Each row has a name. Each piece below is followed by the name of the row it came from, unless a question asks for something else. Each question is about the rows just above it. Places in a row count from 1.

Columns, left to right: E T G W P U R Y F
[ 34 106  -1 -13 -42  -9  40  26  51] -> mifep
[ 16  11  -7  -2   4   3 -17 -53 -25] -> kiduf
[ 20   2   6 -12   6   7  11 -14  -1] -> ginu
[16 11 -7 -2 23 14 18 31 10] -> deg
[ 20   2   6 -12   6   7  11  -7   4] -> nifir
[ 16  11  -7 -13  23  14  18  31  10] -> fol
Which column holds this, read top down? [11 18 11] | R
Where do [16 11 -7 -2 23 14 18 31 10] appear? | deg
Which column holds this, read top down? [-42   4   6] | P
What are the next 3 entries after [106  -1]? | [-13 -42  -9]

Columns, left to right: J H D N Q X
[ 63 -44  27 -32  36 -34] = tisum
[ 44  79 -65 -15  77   6] = toli
[ 37 -37  11  -6  32 -26] = Bev
[-11   1  64 -93  28 -39] = gudam
[ 42   5 -31 -93  29 -65] = kat
[112 -78 -18  28 -41 -36] = Mepo
[ -17  -23 -102   61  -24    5] = Didal
[-19 -47 -37  46 -22 -17] = Kif
[  1  89 -43   6  56 -80] = buk
Where in the named rows is [-24]? | Didal, 5
Go on from [-93  29] to the end of its row. | [-65]

Columns, left to right: C Z B A M
[-56  70  94  32  16] -> Baz
[-56  70  94  32  23] -> dava
[-24 -15  34  24  61] -> Meri
[-24  70  94  31  23] -> Dit
[-24 -24  34  24  61] -> zevag
which: [-24  70  94  31  23] | Dit
Which column holds [16 23 61] top down? | M
which: [-56  70  94  32  16] | Baz
which: [-24 -24  34  24  61] | zevag
The rest of the row after [-24 -15]: | [34 24 61]

Columns, left to right: zuda budus tekig tozi lani Voto veko tek somez Ludup
[ 62 -59   0  48 -42 -13 -75  54  34  52] -> bosem
[-11  45 -60 -49 -45  50  54  47 -65  -3] -> Dapaf
[-37  76  -7  11 -30  29  33  55  34  52] -> rul
The rest of the row after [-49 -45]: | [ 50  54  47 -65  -3]
The next 3 entries after [-42 -13 -75]: | [54 34 52]

Columns, left to right: V S K L
[  61  -60  -19 -102] = Zeda
[-10 -78  13  17] = fub
[ 66 -19  14  99] = pedit
Row and place of [17] in the named rows: | fub, 4
which: [-10 -78  13  17] | fub
Where in the named rows is [-60]? | Zeda, 2

Columns, left to right: Pil fim zos Vog govo nam Moli debu Kan
[-15  45 -13 -47  -2 -34  18  65   7]  vupan
[-10   6  -1  27   7 -84  47  27  -7]  vili
[ 10  63 -17  19   1  12 -22 -67 -34]  futik
[-34 -26 -14 -63 -48 -35  11  13 -33]  sosiv
[-35  45 -13 -47  -2 -33 -15  17  67]  belo
[  3  26  15   0 -20  24 -45 -43  71]  davif
After [ -1  27   7 -84], its row goes on with | [47 27 -7]
[-22  11 -15] is in which column, read top down? | Moli
Which column holds this, read top down? [ 27 -67  13  17 -43] | debu
The rest of the row after [ -2 -34]: | [18 65  7]

Columns, left to right: leto logud monas Nizal tobam pesu zez fanas Pazit
[ -19   13   15   45 -101  -19  -36  -48   86] = tivun
[-57 -33  15  45  21 -19 -36 -52  42] = gevo
[ 45  18 -79  45 -24 -19 -36 -48  16] = nase
[-19  13  26  21  45 -19  23 -48  -2] = fen
Which column holds [45 45 21] top down? | Nizal
Give the next 3 entries after [45 21]. | [-19 -36 -52]
[-33] is at row and place | gevo, 2

Columns, left to right: teret sazu Rikov Pidu
[-75   7   1 -70] = gola
[-71  34  -7 -75] = rifu
[-83  22  26 -48] = retuz
[-71  34  -6 -80] = Dagef
[-71  44   2 -70] = tig
[-80   2  53 -20] = sukuf
[-75  38   1 -70] = genu
[-75   7   0 -70] = vap
[-82  11  41 -33] = dusam
[-83  16  33 -41] = Gosa
After [-75  38], its row goes on with | [  1 -70]
Go on from [-83  22  26] to the end of its row. | [-48]
After [-71  44], its row goes on with | [  2 -70]
After [-71  34  -7], its row goes on with | [-75]
Which row holds [-80   2  53 -20]? | sukuf

Columns, left to right: Fulev folab risit Kizu
[ 11  12 -15  22] -> rika
[ 20  21 -17 -29] -> vison
[-31 -29   6  -8] -> gozig
[  8   7  16 -18] -> tefam
[ 5 -1 12 82] -> muze
[-27 -25 -14  26] -> tozad
[-27 -25  -7  26] -> zomuz
[ 1 -1 20 -9] -> boder
which: [ 1 -1 20 -9] | boder
Where in the named rows is [11]? | rika, 1
which: [-27 -25  -7  26] | zomuz

Columns, left to right: Sanaz tefil pim Fuzib gor deduz Fek zabus
[-31 -48 -37 -19  94 -28 -32   4] : danaz
[ -3  34  16   0  47 -15 -60  33] : tozam
[-18 -17  -9 -40  46 -15 -58  43] : sudi
[-15 -48 -37 -20  94 -28 -32 -33] : pab
Row and place of [-19] in the named rows: | danaz, 4
After [ 46 -15], its row goes on with | [-58  43]
Row and place of [34] in the named rows: | tozam, 2
The rest of the row after [-48 -37 -20  94]: | [-28 -32 -33]

Columns, left to right: rofun kozek ziz neka Sezoz zof vel Lolov mik
[-50 -55  62 -23  57 -68 -63 -43 -34] -> Muva
[-61  61 -56 -17 -13  16 -46  28 -54] -> Bigo
[-50 -51  64 -32  52 -67 -54 -42 -38] -> Voz
[-52  57 -42 -17 -22  31 -39  36 -52] -> podok
[-19  43  -9  98  84  76  10  95  61] -> Mogo
[-50 -58  64 -15  54 -78 -64 -34 -30] -> Gare
[ 52 -76  66  25  20 -36  39 -38  54] -> Gigu
[-41 -46  56 -19  47 -68 -50 -43 -26] -> Kupon
[-45  59 -38 -18 -17  21 -31  36 -45] -> minik
[-43  89  -2 -83  70 -89 -59 -41 -28] -> Defo
[ 61  70 -89  -2 -83  89  83  40  39] -> Vivez
[ 64  69 -79  10 -88  86  94  46  42] -> Rutar
[-52  61 -30  54 -26 -45] is in which column, read top down? | mik
Which column holds [ 52 -22  84  54  20  47 -17] top down? | Sezoz
What are the next 3 entries after [ 70 -89  -2 -83  89]? | [83 40 39]
The rest of the row after [ 52 -76  66  25  20]: | [-36  39 -38  54]
Which column holds [ 10 -64] top down? | vel
Which column holds this, read top down? [-50 -52 -19 -50  52 -41 -45 -43  61  64] | rofun

Columns, left to right: vefet sak Tizez seta
[96 22 54 46] : tose
[-112 -105  -43  -91] : Folib
[-90 -61 -92 -45] : bimi
[ 10 -24  -6  -6] : zurad
[  -3 -106  -43   21] : Kuze
[45 53 52 13] : fef
[-70 -20  -7  -6] : rovo
Where in the named rows is [46]? | tose, 4
After [-112 -105], its row goes on with | [-43 -91]
Row and place of [96] in the named rows: | tose, 1
After [-105  -43], its row goes on with | [-91]
[21] is at row and place | Kuze, 4
[ -24 -106   53  -20] is in which column, read top down? | sak

Columns, left to right: Nusum tafuf siro keki
[-83  19  40  -4]  rede
[-44  47 -27  53]  Devag
[ 44 -52   5  45]  famot
[ 57  15 -55 -26]  vibi
[  9  48 -27 -96]  tagur
After [-83  19], its row goes on with | [40 -4]
Go on from [ 47 -27] to the end of its row. | [53]
[ 40 -27] is in which column, read top down? | siro
[-83 -44] is in which column, read top down? | Nusum

Columns, left to right: vud masuz vevu Tese
[ 17 -58  44 -60] : lig
[82 88 40 47] : duk
[ 16 -48  39 -46] : Bav
[-30  50 -37  56] : dur
[-38  50 -38  61] : mutu
[-61 -26 -92 -74] : Mer
[-38  50 -42  46] : ripi
[ 60  -1 102 -59] : Rezub
Row and place of [-58] in the named rows: | lig, 2
The rest of the row after [ 50 -38]: | [61]

Columns, left to right: Pebu Riluv fipi venab dutev
[ 50 111  47  79  23] = sopi
[ 80  23  20   2 -40] = Gudeg
[ 16 -47 -28 -29  35] = vul
Which column holds [111  23] top down? | Riluv
Where in the named rows is [79]? | sopi, 4
which: [ 80  23  20   2 -40] | Gudeg
The rest of the row after [ 50 111  47  79]: | [23]
[79  2] is in which column, read top down? | venab
The rest of the row after [-28 -29]: | [35]

Columns, left to right: vezaf Lole komu por
[ 20  -6 -52  36] = pake
[ 20  -6 -51  37] = rik
[-33 -14  17 -47] = nupe
[-34 -16  19 -50] = potel
[-33 -14  17 -27] = fifon
[-33 -15  16 -47] = vum
[ 21   6 -43  25] = Lezir
[ 18  -8 -48  36] = vak
[ 20  -6 -83 -35] = padog
[ 20   0 -51  26] = Lupi
[-74 -69  62  18] = Gute
[ 19  -8 -51  25] = gamar
After [ 19  -8 -51], its row goes on with | [25]
which: [ 20   0 -51  26] | Lupi
The rest of the row after [-74 -69]: | [62 18]
[ 17  19  17  16 -43 -48] is in which column, read top down? | komu

Columns, left to right: guzet Gutel gik gunid Febi mevo Gilem
[-34  -9  51 -12   8 -34  10] -> Deza
[-34 -33  -3  24 -10  29 -86] -> div
[-34 -33  55  24 -10  29 -86] -> leki
[-12] is at row and place | Deza, 4
which: [-34 -33  55  24 -10  29 -86] | leki
which: [-34 -33  -3  24 -10  29 -86] | div

Columns, left to right: buz teki Dufif pog
[ -6 -21  19   3]  res
[ 29 -85  57 -69]  fozop
[ 28  11 -67 -50]  limet
[-20  31 -81  37]  kiv
[ 17 -31  43 -44]  Tol
[-26 -12 -16  46]  Gud
[ -1  25 -39   4]  sif
[ -6  49 -86  28]  negeb
[14  5 11 21]  Gumab
[ 5 -4  4 17]  Fosev
Which column holds this, read top down? [49  5] | teki
Where in the named rows is [-86]? | negeb, 3
[-69 -50  37 -44  46   4  28] is in which column, read top down? | pog
[-31 -12] is in which column, read top down? | teki
The row with [-20  31 -81  37] is | kiv
Row and place of [19] in the named rows: | res, 3

Columns, left to right: badom bofik fesun karud
[ -4 -26 -41 -34] -> meto
[ -93  -65  -11 -106] -> dozeg
[-12  19 -41  27] -> tozib
[-14  22 -47  30] -> rov
[ 54 -61 -67 -42] -> dedo
which: [ -93  -65  -11 -106] | dozeg
[-47 -67] is in which column, read top down? | fesun
Row and place of [-42] in the named rows: | dedo, 4

